In the data rows, the value 128 means zero.
Here are some points, one per row:
[144 199 187 130  90  71 135 114 179 156 126 100  17 150 150  96  59 197 109 106 133  53  83 111  91 109 229 103 124  68 117 145 194 120 126 126 133  83  92 114 108  72  61 199 139  49 169 157]
[108  80 116  90 126 149 193 138 164 127 104 145 128 150 108 145 200  45 129 132 132 149 164 122 127 159  84 136 132 156  96 145  98  89 148 103 142 170 155 144 155 131 136 111  99 144 136  86]
[106 131  91  63  96  74 112  61 147 138 116 106 175 125  94 148 186 177 177 120 148 141 122 125  88 122  52 131 161 130 210 131 136 109 104 152 172  92  94 157 131  80 163 141 167 190 195 114]
[177 134 177 110 132  63 155  63 188 134 100 135  76 130 143 116 137 100 119 149 129  93  96  77 113  77 122 122 156  89 165 107 130  80 137 191 167  85 200 145 113  11 132 118 183 147 187 161]
[118 112  85 176 115 161  81 152 113 112 158 152 166  83 117 160 101  82 131 130 131 164 163 132 144 147 186 152 100 165  64  97 110 139 133  75  98 164 163 129 100 218 152 134 114 119  72 138]
[116 108 117 128 162 127 163 139 157 121  85 148 142 158 114 120 151 113 138 142 102 132 141 146 133 183  99 141 106 109 112  61  66 113 117 104 147 161 145 114 143  84 145 107 107 173 154 110]
[131 110  99  72 144  89 182  66 165 139 109  66 158 120 111 106 157 130 123 150 119 156  83 118 115 150  77 100 179 118 225 140  93 102 104 130 135 109 119 138 104  31 147 171  96 159 201  99]
[124 118 123 112 142 174 131 154 159 133 133 125 153 129 128 134 126 109 142 133 117 151 139 118 143 155  90 126 120 116 150 155 122 104 144 122 154 166  91 118 131  98 112 119  99 164 110  91]
[123 134 118 128 129 147 135 112  89 122 140 129 180 146 130 139 129 134  89 150 168 149 158 122 162 103 113 132 129 134 117  98 149 120 116 122  99 122 191 126 132 207 165 109 144 141 122 139]
[151 175 165 120 128 134  38 162  84 136 142 145  49 103 142 132  68 148 124 137 124  46  97 112  55  81 160 128 150 107 147 175 237 130 105 141  97 101  62  91 108  76 108 153 143  86 106 135]
[138  82 155  13 162 102 175  27  92 143  44  77 165 197 109 100 228   1 150 185  89 154  73  99 110 120  78  74 134 110 186  72  68 120 205  62  92 129  85 164  74  63 125 129  39 175 137  84]
[126 114 108  91 140 119 163 118 154 127 110  92 142 143 108 135 123 174 127 137 118 156  76 115 119 157 107 125 129 113 184 178  76 129  82 100 163 158 133 129  89  53 142 125 169 113 167  94]
[135 124 129 124 123  97 204 110 122 141 109  81 145 176 129 151 158 110 192 122 150 167 112 144 154 102  60 124 140 121 210 156 136 117 111 158 191 138 171 134 163  75 157 119 195 177 196 115]
[132 105 119  96 147  73 215 134 139 132 129 103 147 150 114 151 168  78 156 150 184 155 107 135 114 126 137  94 143 116 163  91 126 132 121 157 179 127 174 160  95 150 143 125 121 165 150 106]
[144 103 117 158 113 174 115 130 123 125 177 181 165 107 161 133 143  78  97  99 118 140 162 138 114 148 135 143 117 141  37 145 136 149 178  88  99 156 123 128 145 192 151 136 128 101  99 150]
[150 120 141 117 118 168 149 135 108 116 154  96 186  89 124  99 144  62 123 127 127 152 162 164 124 145 143 133 124 143  48 150  68 125 118 107 114 157 188 127 164 193 124  65 149 102 124 164]
[117 112 132  67 138 125 173  87 142 134  98 125 134  86 116 107 171 102 163 135 110 143 111 124 102 145 157 144 122  91 135  59  73 111 126 107 130 132 151 118 152 128 109 129  61 138 160 113]
[145 216 170 132  58  90  62 118 139 160 138 117   0 133 138 115  96 119 139 115 117  33  79  63  93 103 154 118 109  90 180 164 231 162 135 171 171  69 119 122  95 103  80 151 169  69 190 154]
[113 106 123 110 184 148 193 184 126 122 118 156 138  85 123 137 143  58 105 157  74 154 136 116 164 163 124 120 104 118 148 131  82 117 122 126 130 135  70 127 120  59 123 107 104  87  58  83]
[162 231 143 189  76  95  87 213 116 140 192 102  25 187 171 105  51 123 129 114 166  56  61 161 115 122 153 115  96 110  47 216 240 189 173 181  93 103 111 115 138 151  96 144 128 100 141 155]
[167 119 162 199 123 148 141 123  80 145 155 162 127 111 158 102 132 227  78  96 151 102 108 170 106 110 193 158  79 162   0 144 134 191 127 127  70 109 200 140 154 216 142 111 125 140 119 210]
[129 104 143 158 108 141  24 115 140 122 136 104 189 176 138 134 131  65  92 141  96 153 152 163 196 138  71 122 154 156 118 110 109 113 153 171 111 126  79 150 123 171 153  70 140 155 118 132]
[144 166 134 169  74 141 118 157  98 137 168 163 106 192 145 116  91 148  75 120 135  86  87 114 111 103 174 113  89 125  40 184 198 196 139 154  93 131 162 132 121 145 109 138 157  80 128 158]
[117 133 122 106 154 104 112 136 115 122 126 155 123 105 117 123 123 113 177 134 146 138 128 126 119 139 129 130 144 126 144 112 112 109 123 111 141 119 103 107 120  85 126 124  89 132 117 124]
[123 160 125 107 134  62 202 110 107 128  99 109  68 236 127 176  92 136 130 105 131 117 113  97 157 110 174 138 173 140 203 137 194 127 123 103 150  52  58 108 147 181 155 155 183 142 164 117]
[111 130 132 104 156 115 176 142 169 135 124 128 128  87 131 108 130 188 145 116 177 136  93 125 160 140 127 161 123 126 152 138 124 123 126 126 154 108 136 131 125  54 135 103  87 159 150 108]
[116 179 154 152 129 128  55 148 217 135 112 109  42  57 133 128 115 138 160 122 136  67 123 112 115  89 171 114 155 124 164 131 222 117 126 155 125 102 132 115 131 108  77 165 156 154 154 152]
[112  76 186 147 168 133 116 103 152 131 120 194 100  77 117 108 157 225 179 122  91 147 150 115 140  85 137 134 138 107 147 118  62  76  96 142 188 127  76 104 178 140 115 103 120 124 138 184]
[134 127 155 133  98  86 116  71 146 136  69 164 107 106 115 137  80 218 190  94 123 120 116  99 106  98 114 126 173 131 221  95 112 129  97 191 149  74 104 134 145 110 144 179 216 117 195 147]
[123  97  71 150 155 158  79 158  83 103 126 107 185 157 114 167 128 135  72 160 150 162 176 135 154 150  86  95 118 152 112 153 105 170 116 120 116 127 148 118 136 185 150 146 106 146  47  39]
[114 107  65 210 135 178  62 228  91  95 169 122 183 189 114 148 104 137  68 125  98 156 158 162 174 145 196 141 128 187 146 167 107 174 128 133  93 191 116 123 132 218  79 111 139  85  63  48]
[118 103  87 175 126 174 158 171  33 121 184 139 167  77 144 162  93 196  86 111 131 150 182 192 203 138 148 161 123 156  73 118 113 121 127 126 127 162 150 113 113 170 150 139 112 105  48 170]
[118 140 141 129 146 152  94 156 146 123 126 160 130  85 113 135 124 192 151 120 104 163 168 122 159 122 104 121 125 120 145 111 123  89 127 131 147 129  52 130 146 126 144  94 111 115  95 137]
[125 129 131 135 123 169 129 133  59 102 124 132 168 103 150 114 111 110 100 139 137 154 168 136 111 133 140 132 111 139  61 120 135 139 135 108  54 154 185 136 154 198 144 136 108  91  76 146]
[115 122 102 196  96 187  64 104  60  98 173 139 182 151 135 160 113  61  50 122 138 150 152 162 135 151 116 120  96 155  76 180 131 144 126  94  94 154 176 144  78 201 135 104 110 103  92 112]
[101  99  91 163 127 159  83 174 111 113 171 108 177 100 126 132 117 102  68 141 120 149 173 159 154 136 111 142 139 166  95 107  87 159  96 135 123 164 112 124 137 215 170 107 116 120  72 131]
[136 150 112  88 135 123 151 104 182 132 110 120 129 168 116 113 160 111 168 128 112 136 126 106  87 157 112 120 106 143 154  63 128 113 158 132 127  99 106 164 117  63 101 131 109 148 116 119]
[126 141  95 183  97 151  51 152  68 119 146 110 153 122 132 128 109 103  79  94 140 137 127 146 143 145 160 140  93 158  77 159 167 183 112 117  66 176 190 125 106 166 107 131 143 121 113 113]
[133 182 143 134 136 103 118 109 141 141 126 135  68 132 143 118 100 206 162 111 123  52 135 122 102  88 136 118 154 116 118 130 149 123 124 123 130 132 111 112 154 121  89 180 151 116 119 155]
[133 110 137  58 181 103 227 161 193 136 102 138  99  87 146  85 142  19 180 111 147 104 116 152 120 136 132 156 126 124  69  46  79 121 161  87 141 107 144 140 139  70 120  92  81 178 143 163]
[ 92  63 143 124 124 153 112  74 150 115 101 166 128  82 107 123 157 255 175 147 108 126 173  90 118 119  55 147 125  90 197 106  88  74 123 137 141 148  73  99 133 134 133 133 135 118 106 136]
There is one direction along which these points spread out most. Take the direction at right angles to it along which they spread out most. Go by this last direction. How far along it is each point below, from 0 to 99? 50 is the average, and the first point above lies past it. One standard deviation of the points above along it is 16.
[151 175 165 120 128 134  38 162  84 136 142 145  49 103 142 132  68 148 124 137 124  46  97 112  55  81 160 128 150 107 147 175 237 130 105 141  97 101  62  91 108  76 108 153 143  86 106 135] -> 80
[116 108 117 128 162 127 163 139 157 121  85 148 142 158 114 120 151 113 138 142 102 132 141 146 133 183  99 141 106 109 112  61  66 113 117 104 147 161 145 114 143  84 145 107 107 173 154 110] -> 33
[113 106 123 110 184 148 193 184 126 122 118 156 138  85 123 137 143  58 105 157  74 154 136 116 164 163 124 120 104 118 148 131  82 117 122 126 130 135  70 127 120  59 123 107 104  87  58  83] -> 35
[135 124 129 124 123  97 204 110 122 141 109  81 145 176 129 151 158 110 192 122 150 167 112 144 154 102  60 124 140 121 210 156 136 117 111 158 191 138 171 134 163  75 157 119 195 177 196 115] -> 42
[145 216 170 132  58  90  62 118 139 160 138 117   0 133 138 115  96 119 139 115 117  33  79  63  93 103 154 118 109  90 180 164 231 162 135 171 171  69 119 122  95 103  80 151 169  69 190 154] -> 87
[118 103  87 175 126 174 158 171  33 121 184 139 167  77 144 162  93 196  86 111 131 150 182 192 203 138 148 161 123 156  73 118 113 121 127 126 127 162 150 113 113 170 150 139 112 105  48 170] -> 47
[162 231 143 189  76  95  87 213 116 140 192 102  25 187 171 105  51 123 129 114 166  56  61 161 115 122 153 115  96 110  47 216 240 189 173 181  93 103 111 115 138 151  96 144 128 100 141 155] -> 89
[144 166 134 169  74 141 118 157  98 137 168 163 106 192 145 116  91 148  75 120 135  86  87 114 111 103 174 113  89 125  40 184 198 196 139 154  93 131 162 132 121 145 109 138 157  80 128 158] -> 75
[150 120 141 117 118 168 149 135 108 116 154  96 186  89 124  99 144  62 123 127 127 152 162 164 124 145 143 133 124 143  48 150  68 125 118 107 114 157 188 127 164 193 124  65 149 102 124 164] -> 40
[123 134 118 128 129 147 135 112  89 122 140 129 180 146 130 139 129 134  89 150 168 149 158 122 162 103 113 132 129 134 117  98 149 120 116 122  99 122 191 126 132 207 165 109 144 141 122 139] -> 45
[118 140 141 129 146 152  94 156 146 123 126 160 130  85 113 135 124 192 151 120 104 163 168 122 159 122 104 121 125 120 145 111 123  89 127 131 147 129  52 130 146 126 144  94 111 115  95 137] -> 47
